Rows are one point carried round by a steady rotation, each followed by how many steps it has turned.
The counts run from 0 to 235.
 88 106 138  91 114 100 108  84  94  92  86  80  96 100  87 115 106  85  66  99  98  88 112 107  97  87  96 104 102  88  93  99 146 122  88  93  88  86 122 125 114  82 119  81  78 128 119 109  97 103 116  95  95 106 105  80 104  90 106 113  84 127 101 107  83 130  89  98 115 | 78
 78 112 112  92 122 118 156 111 104 138 107 112  99  96 129  69 112  84  95  93 102  89  92 105  92 107  90  96 124 102  79 111 103 121  73  87 119  96  99  67  89  95 124  78 103  92  92  98 116 104 102  93  76 106 105 110 100 113  91 112  91 106  95  81 124 124 108  94 109 | 154
 99  90  96 118  73 104  79 109 105  81 105  99  90 120 106  99  99 127 106 108  93 128  99  86 110 123  99 105  72  97  83  89  74  83 107 109 120  95  87 102  78 110  86 142  98 110  80  90 120 106  99 108 102  91  92 111  70  95 108  86 106 102 132 129  82  82  93 118  78 | 196
102 121  88 101 100  74 105 116 112 112  81  86  79 104 118  99  99 107  98 104  88 101 113  98 102  90  79  73 103  94  87  97 100  43 102 114 105  94 109  80  74  80  85 142 105  81 102  98  84  93  91 106  87 104 117  94  81  88  87 126  91  65 117 123  97  82 110 104  88 | 184
 87 111  98 105 109 104 119 104 112 134 104 137 113  92 135  58  83 108 105  76 108  94 100  94 116 106  88  82 125  96  87 114  81 123  79  76 122 104  71  76  71 107  97 108 121  95  96  75 103 105  96  85  75  99  94 109 118 106 110  96 103  97 102  89  84 102 102 119  87 | 159
 88 116 103  77 103  92 128 102 109 120  91  74  84 109 126  88 106  87  82 108  84  94 108 102 103  99  87  97  95 111  86  86  96  51 105 123 106  93 113  85  69  95  92 126  97  80  96 113  98 102  98 109  96  97 103  81  71  99  86 128  77  67 121 115 121  99  95  75 103 | 186
 68 114  99  83  72 109 100 113 137 101 118 104 101  71  92  93  93 108  94 113  93  98 107 103 103  86 106  91 118  71  91 108 102 137  70  91 120 110  84  89  66  93  80  91  86 101  85  99 106 100 123  99  82 107 117 111 101 108 136  88  95 126 100 113  87 128 111  76  98 | 14
 74 105 107  79  94  99 128 118 108 105  70  97 106 119  94  91 103  91  86 108 106 111 126  90  92 118  93  78 111  99 104  94 101 106  66 113 109  98  76  70  69  87  90 131  83  79 103 118 118 115 103 115  75 139  93 110  96 128 112  92  95  88 108  93 119 113 115  72 116 | 27
113  94 135  98 128 123 137  95  77 115  91  97 100 134 135  82 105  81  87  86  91 104  91  90  97 128  88 124  75 118  67  94 105  95 117 106 108  85 104  97 110 108 128 100 104 116  83  94 120 108  88 101  90  95  68  94  83 100  90 102  94 104 117  93  99 105  89 126  91 | 63
 65  84 116  95 103 115  95 120 117  97  95  95  98 109  91 100 101 107 105 113  62 101 106 100  83  79  77 129 117  80 100 104 127 135  74 104 102 100  98  95 105  80  90 103  87 117 119 112 120 120 116 101 100  92  86 100 125 108 109 116  87 122  98  93  76 132  98 102  92 | 85
103  82 120  91  92 105 127  89  91 112 123  99  96 104 106  83 116  74  93  91 118 103  93 120  90 130 123  88  91 102  82  95  86 128 125  89 104  96 100 102 120 123 131  64  98 106  81 108 126 105  92  92  98  96 104 103  70 108  98  84  88 119 110  95 123 109  94  89 120 | 135
 79  89 108 117  95  85  98 101 105  85  76  89  85 123  97 111 103 110  88 119  90 107 108  91  97  75  85  96 132  99 123 116 113 103  70 115  98 103  93 117  92  84 111 122 103 116 141 113  89 117 109  83 110  81 104 120 124 100  93 124  59  86 117  86  77  94  91 123 112 | 92
 86  98 135 113 105 117 102  91  89  78 119 107 103 100  92  96  99 110  66 116 100  94 103  93 123  88  99 122  96  97  90 100 101 123 106  96 129  85  95 135  93 107 112  85 101 131  94  92 107  95 108  83 101  74  94  88  97  82 101  85  82 124 120 117  68 112  74 113  90 | 71
121  91 124 128  94 105  70 111  96  80  85 117 107  91  86 118  84 111  84  87 101  84 115  93 113  78  97  92 112  82 110 111 100 129 114  94  95  96  97 108 102 104 102 104 103 128 112 101  92 103 105  84  95  85 112  90 122  85  92  89  74  99 108  99  53  86 123 141  81 | 235
 90  99  96 121  83  91  83 109 118 106 126 107  82  73  84 121 100 111 110  87 110 110  87 109  98  92 103  84 114  58  74 116  75 122  86  90 120  84 112  97 103  96 107  69 106 104 104  81  92  74 123  85  99  80 127 120  93  97 102 111  99 124  77 111  83  97 109 117 104 | 144
102 104 112 103 111  79 101  90  93 117  94  89  95 107 119  98  99  89  86  71  92 111 119  86 106  95  78 118  81 103  46  99  82  55 119 128 109  84 114 106 101  91  93 110  99 104 110  82  85  87  92 102 103  82  77  80  80  93  92 115  98  84  91 109  85  79  91 115  91 | 56
 96 100 132 115 116  97 112  99  74  98  68  82  84 132  93 119 117  92  82  96 101 118 106  92  91 127  72 113  81 102  78  97 102  73  91 122 119  79 109 106 106  86 123 116  92 113 119  95 110 100 110 112  96 102  89 109  64 109  77 114  95 109 102  99  99  89  88 121 107 | 60
 96  94 136  98 122 121 131  90  78 112  91 105 101 120 122  81 111  87  82  98  92 101 106  90  97 128  88 136  78 116  74  97 101 102 113 110 118  91  98 101 108 110 120  98  97 120  84 101 130 106  94 109  94  93  67  84  84 105  90  93  92 117 118  95 109 111  78 115  96 | 64
 79 118 104 105 107 104 125  94 108 128 112 136 111  94 128  60  88 110  81  99 113  97 105  94 128 100  95  90 132 107  96 108  77 114  75  83 131 105  64  90  69 104  96 101 112  94 100  79  95 103  99  87  82  97  93 103 117 101 110  86 107  94 108  92  86 114  89 109 100 | 160
 71 105 102 100  67 111 105 118 120  93 105 111 104 106  94  93  99 109  84 120  96 108 121  83 120 120 104 112 102 106 105 103  63 108  85 112 132 102  62  94  52 118  78 125 109  90  88 111 109 112 105 109  99  99  98 100  92 120 103  61  79  88 124 103  99  99  99  86  92 | 33
 73  94 108 104 125  89  94 112 104 106 104 108 106 106 120  78  91 109  86 112  78  86 118  96 111  54  82 113 134  96  98 108 114 108  92 109 105 106  81 109  90  85  97 109 101 110 111  97  96 112  77  77  98  75  85  86 144  92 105 115  94  75 111  92  61 104  94 115  98 | 89
 62  79  92  98 110  92 103 125  99 113 138 106  90 114 102  78 122 112 114 118  97  97 102 112  86 105 102 121 113  98  87  96  73 102 111 111 115 112  87  77 116 105  96  95 113  83 100 105 131 102  70  98 121  80  90  97  97 128  80 107 107  84 110  93 109  92  92  87 129 | 122
119  91 123 105 121  90 109 110  75 101  57  90 105 137 106 116  93  87  82  61 113 115 123  81  99 109  87 103 100 114  77 106 113  94  83 123  96  72  96  96 109  97 127 118  91 115 117  98  92 111  92  83  85  97  87 109 104 100 103 113  85 101  91  81  65  79  99 129 105 | 222
 97 116 111  94 128 114 146 113 104 144  98 108 100  97 132  80 100  76  98  76 110  93  86 105  94 101  86  84 123  99  72 110 111 106  80  81 110  92  99  69  95  95 127  81  98  95  95  95 111 103  91  85  73 103 113 109 100 106  90 126 109  97  95  88 112 111 118 105 106 | 153
139 102 113 105  81  99  91 113 100  91  71  82  93  97  91 120  93  85  86  83 105  98 108  90 100 125 108  71  60  91  78  93  91  86 123  99  95  86 121  82  98 109  96 121  91  94  89 113 102  93 103 125  87 124 122  83  55  91  91  88  80  98 107 115  94  83 128 105  94 | 42
117 100 110  96  86  83  81  93  93  75  82  73  85 110  82 131 105 104  81  96 120 116 115  99 105 113 106  89  72  86  81  87  91  74 108 115 106  74 107 120 102 100 109 119  82 107  94  86  96  90 104 106  97 108 112 104  62  88 110  94  96 107 112 137  79  79  91 107 100 | 202
 96 101 131 109 121 121 104  90  84  97 122 114 107  99 105  88  93 113  75 105 103  85 109  95 128  91  94 130  95  95  83  97 106 120 117 101 121  84  88 130  94 114 114  86 106 128  82  80 120  96  91  81  99  76  85  82 102  78  98  81  97 111 119 112  67 101  78 125  79 | 70
 65  90 124  85 111 122 110 113 111 102 104  97  94 101 104  91 104  89  99 118  68  81 105  96  88  77  79 126 116  88  99 105 134 137  84 102 100 101 105  99  96  87 106  91  90 119 104 118 121 112 104  92  99  95  85  84 129 101 102 117  89 115 102  97  84 134  97  97  90 | 84
 78 102 132 109 123  95 121  93  72 101  80  84  86 127  85 114 125  85  76 102 104 113 113  94  96 118  83 118  86 100  74  91  95  73  90 125 120  69 114 114 107  87 120 110 100 115 123 100 101  95 111 104  98  99  82  95  64 114  71 110  85 103 101 108  99 101  77 112 116 | 59
119  82  89 104  84  67  72 115 113 100  99  72  80 100 103 112 104  92 107  95  89  94 108 113  76  80 112  65 103  84  97 100 104  89 124 104  66 106 125  86 127  93  95 112  98  90 102 119 105 104  86  99 106  96 122  89  91  97  83 119  75  74 110 112  92  77 123 105 108 | 113
 81  80  93  73  97  82 100 116 106 113 113  74  90 104  99  94 121  83 103 110  84 101 113 113  68  97 112  92 100  95  95  93 104 108 119 104  78 104 119  89 128  89  96  87  94  80 112 133 123 107  86 114 116  98 104  73  85 119  85 111  81  87 102  97 124 106 109  71 134 | 116
109  95 126  83 104 112 111 100  91  89  98  68  89  96 103 110 109  79  74  86 103  93 104 101  97  99 114 105  73  95  66  84 121  83 128 108  94  81 124 108 105 107 121  95  81 106  64 106 116  92  82  91  85  92 107  74  67  83 105  98  93  97 118 133 104  97  97  82 100 | 205
 83 102 113 101 115 115  83 132 102 112 126 110 101  87  92 102 102 105 107  91  80  82 106  96 107  96  89 126  84  89  57  91  85  90 126 116 117  91 107  69  93 101  80 105  98  93  88  89 117  79  88 118  95  95  90  69  78  98  84  88 131  85 102 127  91  90 110 101  81 | 50
 94  96 112 101  78  84  82  83  93  73  94  77  94 111  78 127 102 105  70 110 110 121 123 103 114 115 116  98  72  89  83  78  82  84 109 123 121  82 103 140  94  96 105 111  82 114  95  92  96  91 109 103  96 106 105  96  62  96 112  88  88 115 114 134  82  89  78  93 107 | 201
126 128 103 111  90  93 115  84 116 119  96 112 101  87 132  91  79 104  75  86 116 104 106  85 135  97 102  52 110  96  96 116  86  99  95  81 113  99  93 105  74 110 106 115 114 104  91  84  80 108 110  83  83  99 129 106  97  79  99 101  69  86 116 100  95  94 111 122  83 | 165
